Turns in one plane each, and the order they were made in; the first pair answered
C:
3; 4; -5; -3; 0; 2; 3; 7; -10; 1; 6; -4; -6; -2; 1; 6; 0; 1; -8; 4; 5; -7; 1 -> 5; 1; -6; 1; 0; 0; 1; 9; -7; 0; 4; -2; -3; -1; 1; 6; -1; 0; -7; 0; 10; -8; 1
5; -14; -4; 4; 2; -4; -14; 2; 7; 2; 5; 0; 2; 0; 2; -4; -10; 2; 6; -3; 6; 2; -11 -> 0; -6; 0; -7; 5; 4; -12; -3; 1; 4; 9; -5; -5; -2; 1; -5; -9; 7; 6; 8; -5; 8; -10
4; -4; -5; -10; -1; -6; -7; 17; 9; 4; 3; -7; 6; 6; 6; 5; -3; 10; 1; 3; 3; 3; -3 -> 2; -1; -3; -15; 1; -2; -5; 14; 5; 5; 5; -9; 2; 5; 6; 3; -2; 11; 0; 8; -3; 5; -1
A:
-5; 10; -2; -15; -8; -7; -4; -9; -3; 3; 1; 6; -10; -11; -7; -14; 7; 1; -2; 1; -7; 4; -10 -> -13; 18; 6; -4; -7; -5; 2; -6; -3; -6; -9; 4; -2; -8; -13; -2; 11; 3; -4; -1; -8; 2; 8
2; -1; -1; 14; 0; -4; 8; 5; -3; -2; -7; 6; 6; 3; 2; 7; 5; -6; 2; -7; 1; -9; 6 -> 8; -9; -8; 7; -1; -7; 1; 2; -1; 5; 1; 8; 2; 1; 7; -2; 1; -8; 4; -7; 2; -8; -9
-1; -13; 0; 7; 8; -11; -12; 4; 7; -9; -7; 6; 11; 6; -3; 6; -8; 3; 6; -7; 3; 8; 0 -> 1; -14; -4; -12; 7; -8; -13; -2; 2; 2; 6; 6; -1; 1; 3; -6; -9; 2; 6; 0; -5; 11; -13
-3; 6; 1; 4; 0; 10; -1; -4; 4; 1; 1; -9; 6; -3; -3; 5; -3; 13; -3; 3; 4; 5; -3 -> -1; 2; -1; 6; 0; 7; -5; -3; 6; 1; 1; -8; 7; -3; -2; 4; -4; 12; -2; 1; 7; 4; -6
L:
-7; 14; -4; -6; -1; 3; 6; -2; -15; 5; -4; -9; 3; 6; -2; 0; 7; -2; -10; 12; -6; 14; -3 -> -3; 7; -7; -7; 2; 1; -3; -5; -10; 8; 0; -11; 2; 6; -1; -5; 2; 0; -7; 14; -4; 18; -12
2; 7; -2; -12; -3; 5; 14; -1; -6; 9; 16; -1; -13; -1; 6; -13; 0; -3; -2; 0; -9; 0; -17 -> 2; 8; -1; -11; -5; 5; 18; 1; -7; 9; 15; 0; -12; 0; 6; -12; 2; -4; -3; -2; -8; -2; -14
1; 0; -7; 6; -8; 2; 7; 1; -3; 4; -2; 2; 7; -11; -9; 6; 8; -9; 3; -16; 22; -3; -2 -> -6; 9; -1; 5; -5; 8; 11; -1; -8; 0; -5; -2; 7; -11; -13; 12; 11; -4; 1; -10; 15; 0; 8
N:
0; -4; 1; -7; -2; -2; -5; -5; -5; 3; 5; 4; -1; -7; -1; -6; -8; -2; 5; 7; 0; 7; -9 -> 0; -7; 1; -2; -1; -4; -9; -4; -2; 1; 3; 3; 3; -6; -2; -5; -10; 0; 6; 5; 4; 7; -9
-4; -8; -1; 6; -5; 0; -5; -1; 9; -1; 0; -6; -13; -1; 7; 7; 9; -6; 2; 2; 7; -3; -1 -> -4; -8; 0; 5; -6; -1; -3; -1; 9; -2; 0; -6; -14; -2; 8; 7; 10; -7; 2; 2; 7; -4; 0
9; 7; 5; -20; 2; 7; 21; 11; 0; -5; -2; -15; 0; 6; 1; 2; -1; 10; 2; -1; 1; -2; -8 -> 9; 5; 5; -21; 4; 8; 16; 9; 1; -5; 0; -16; 0; 5; 1; 2; -4; 12; 4; 1; 1; 0; -11
Then:
Each pair is two turns apart.
-4; -8; -2; 3; 3; -2; -11; 1; 1; -3; -4; -1; 7; 0; -5; 3; -10; 4; 4; 2; 1; 1; -1 -> 1; -11; -7; -3; -3; -6; -6; 1; 0; 2; 1; 4; 2; -1; 0; -3; -8; -3; 2; -1; 4; -4; -8 => A then L
-11; 20; 15; 7; 3; 8; 13; 0; -3; -15; -12; -4; 7; 8; -12; 17; 0; 2; -3; -2; -4; -1; 21 -> 12; -10; -9; -12; 0; -6; -12; -6; 8; 9; 12; 3; -7; 2; 6; -13; -15; -7; 5; -5; 6; 2; -28 => A then A
5; 0; -8; -8; -6; -5; 1; 1; 5; 5; 11; 1; 1; -2; 2; -4; -1; -2; 1; -9; 2; -1; -8 -> 1; 7; -5; -6; -8; -4; 11; 3; 1; 1; 7; 2; 2; -1; 0; 1; 5; -4; -2; -10; 1; -5; 2 => L then A
-2; 5; 3; 5; 0; 1; 6; 0; -1; -2; -4; 4; 0; 2; -2; 6; 7; 3; -3; -4; 0; 0; 6 -> 2; -1; -2; 6; -2; -4; 4; 1; 2; 1; -3; 7; 0; 1; 1; 2; 5; -1; -2; -8; 5; -3; 0 => A then N
-3; -4; 4; 8; 11; -5; -13; 13; 9; 3; -7; -1; 8; -2; -11; -1; -7; 12; -5; 10; -9; 12; 0 -> 3; -11; -3; 4; 7; -10; -15; 14; 12; 10; -2; 3; 5; -3; -6; -9; -9; 7; -4; 6; -5; 9; -10 => N then A
-5; 2; 6; 7; 6; 3; -7; -2; -1; -6; -6; -8; 5; 7; -5; 5; -1; 8; 2; 7; -5; 7; 6 -> -5; 1; 5; -2; 6; 6; -8; -6; -3; -2; 0; -8; -1; 5; -2; 0; -2; 8; 3; 11; -9; 10; -1 => A then C
3; 6; 5; 4; -8; -5; 2; -1; -4; -4; -3; 4; 4; -5; -4; 3; 2; 7; -2; -9; 5; -4; 9 -> 6; 2; 2; 4; -9; -8; 0; 0; -2; -2; -1; 6; 3; -6; -2; 0; 1; 4; -1; -11; 8; -5; 4 => N then A
5; 1; 0; -11; 0; -2; 6; -4; -4; 9; 9; 4; -5; -6; 2; -6; 4; 0; 1; -3; -8; 3; -7 -> 6; -5; -1; -3; 4; -4; -7; -4; 2; 7; 6; 0; 0; -4; -1; -6; -2; 5; 5; -4; -5; 8; -12 => N then N
-2; -3; -1; 9; -3; -10; 6; -1; 0; 6; -1; 6; -5; 2; 2; 0; 2; -5; -4; -18; 2; -8; 3 -> -6; 4; 3; 1; -4; -4; 12; -3; -6; 7; 1; 4; -10; 1; 2; 0; 6; -3; -5; -12; -6; -7; 7 => A then L
-1; 4; -11; -16; -5; -2; 14; 10; -17; 9; 3; 3; -13; -1; 18; -10; 9; -5; -6; -10; 0; -6; 1 -> 2; -4; -12; -20; 3; 0; -6; 4; -11; 13; 7; -5; -15; -2; 17; -15; -3; 5; 1; -2; -2; 6; -13 => N then N
9; -3; -2; -4; -1; -3; 3; -2; -2; 4; 3; 3; -3; 0; 8; -6; 1; -2; 1; -1; 3; -4; -6 -> 7; 1; 0; -5; -2; -1; 8; -3; -5; 3; 2; 3; -5; -1; 8; -5; 4; -2; -1; 1; -1; -5; -2 => L then N
3; 0; 4; 9; -12; -6; 11; 7; -3; 2; 8; 3; 7; -3; 5; 3; 7; -9; 2; -13; 0; -12; 10 -> -1; 3; 9; 16; -7; -3; 6; 6; -2; -4; 3; -1; 11; -1; 0; 9; 6; -3; 4; -11; -2; -7; 16 => L then C
-1; -10; 4; 5; 2; -5; -19; -3; 0; -1; -9; -6; 11; 3; -4; 6; -4; -2; 4; -3; 10; 4; -5 -> 5; -12; -3; -8; -6; -8; -8; -3; -4; 8; 1; 3; 2; 0; 3; -4; 0; -12; 1; -6; 10; -3; -13 => A then L
11; -3; -2; -15; 9; -11; -11; 1; 19; -4; -5; 1; -8; 1; 0; 4; 10; -8; 8; -13; 8; -7; -9 -> 9; 3; -2; -20; 5; -9; -1; 1; 13; -3; -4; 3; -12; 0; 1; 3; 15; -12; 4; -13; 5; -10; -5 => L then A
5; -7; -7; -14; 0; 9; -17; -7; 7; -4; -3; 0; -4; 1; 3; -9; -17; 3; 1; 8; -1; -3; -16 -> -6; 7; 5; 1; 2; 14; -6; -2; 4; -18; -17; -3; 6; 5; -8; 8; -10; 8; -3; 7; -3; -5; 10 => A then A
